One turn moves each row of this set onto another row. After a few examples, where does it send each row asked below?
mari: [  0   2 -10   6  -3 -17 -26 -10   5  31   0   1  -5  -2  21]
Gudos: [-39  11   4  12   9   4 -16  -6   3 -17  14  13 -12   8   7]
gif: [  1 -27  10  12  26   1  22  -1 -37  13  -7  13 -23 -11   5]
zeg: [-38   1   1  31  -3   6 -11   1  -6  -2   4  19 -16  21  18]
Duse: [-15 -20   9  17  12   2   9  18 -39  29 -17  12 -21  -6  10]
kuv: [-16  -4  -6  14   8  26  16   5   3   7  19 -10 -16  -6  21]
Ruri: [-29  -8  -7  34   1  18  12  -2 -13  -7  -7  24 -10   2  20]
dofi: [-20 -12  -9  27   5  21  22  24   4   3  -3  10 -12   4  19]
zubu: [ 11  -9   7   7  -2 -35  14   7  -5  15   6  11   7 -20  19]
gez: [  1   5   7  -1  -5 -34  21  12  18  15   5  -2   4  11  -6]
rafi: [-39  -7  14   7  20  -8   4   2 -34  26 -11  21 -17  -1   5]
mav: [ 17  -3   9  27 -10 -26  10 -15 -20  -8  -8  17   2   4  -3]
kip: [-28   1  20  -4  27   3   7   4 -21  19  14  -6 -25   4 -15]
mede: [-22   6   3  26   8  21  -9 -13 -11 -10  20   0 -20  12  10]
ludor: [ -6  -1  13   7  28  18   6  13 -31  13   0 -13 -25   3 -18]
zofus: [  9   5 -13  14  33   7   6  -7   5 -10 -15  13   5   2 -15]
Namez: [ -9   6 -11 -10  -3 -26  26 -16   0   9 -19  21  -7  -1  -6]
todus: [-16   1   0  21  -5  19  -2   3   1   9  21 -17 -25  16  13]
ses: [  1  -5   1  -2  29   9  12  24 -13  27 -15 -15 -20   7  -7]
tusi: [-11 -11  10  17  23   5   1  35 -28  22 -15   2 -22  14  -7]
teke: [-31   0  -4  23  -1  11  -2  25  11  10   4   1 -16  23  16]
Zopor: [  4   7   0   5  30 -28  -9   4  -4 -20   2  28  -8   9  -9]
rus: [  8   8  16  16  17 -32  -3   7  -2 -16   7  13   6  16 -16]
Rafen: [ 18   8  -4  10  22 -13  18  12   1  -8 -12   9  18 -10  -3]
zedo: [-11  18   4  -2   4 -27  17 -17  -1   5 -14  14  15  -5  -7]
pugor: [  9  14 -19  -6  18  -7  10  16   7  -7 -21  12   2  -6  -8]
vogo: [-11 -12  -1  -2  11 -20  26  -3  27  18  13   9  -8   4  -5]
Kor: [ 14  -9   3  14 -25 -12 -20   4 -14  21 -12  -6 -16   0  -9]
gulu: [-29 -10  -2  16 -16   9  18 -19 -10  -4   0  15 -14 -12  16]
zopab: [ -8 -15   4  -8   4 -23  -1  11   5  24  12  10  -4 -31   9]
mogo: [-23  -1  -3  22   8  26  21 -18  -8  -7  12   3 -16  -2   8]
Roro: [-36   0  17   8  26  -5  -2  18 -22  19  -9  12 -21  21 -13]
Kop: [ 16 -11  -9  -1   8 -31  -1  16  -3  14   4  16  -9 -17  25]
sep: [-12  -2   1  18  -9  14   0  20  12  -6   6 -11 -24  25  -6]
pezal: [  2  15 -11   1  -9 -26 -28  -5 -11   6 -13  14  -7  -3  15]
Mevos: [ -7  -4   2  -9  -7 -39  13  14  16   9  12  14 -17   9  -2]
lapat: [ 20 -21   4  35  -3 -14  -8 -16 -14  -2   3  15 -17  14  -3]
zizep: [-23   2  10   3  18  -8 -11 -23 -38  20 -13  11 -20   3   3]
rozes: [-18   3   1  -7   7  -8  21 -11   4   3 -14  13   0  -8 -33]
kib: [ -1 -14 -10  21   0  21   7  21  -1  -3   3  -2 -12 -16  24]
nuka: [ 23   3  -7  11 -14 -21  -5   7  -8   7 -20   1 -20  23 -10]
kani: [ 28   8   1  18 -11 -20  -5  13  -9  10 -16 -10   3   9  -2]
gizi: [  2  16   6   9  -3 -35 -23  -4  -5  10   2   6   8   1  15]
Bera: [-21  -4  20  -2  26 -17  -9  10 -12  23  12  -1 -30  25  -7]
dasi: [-27   0  15  -2  13   3  -2  -9 -36  28   7  -5 -24 -11   3]
reta: [ 19 -15   1  19  -6 -24  12  -2 -17 -19  -5  28 -17   3  -6]
savid: [ -3 -15  16  13  14  10   4   3 -44  18   6  -7 -29 -10   0]
seli: [  9  -6  12  19  21 -10 -20   8 -13 -19   3  18  -7  -1 -25]

mari turns into Kor
nuka turns into reta
Duse turns into zeg
Now these:
gez turns into zubu
gulu turns into Bera
mede turns into ludor

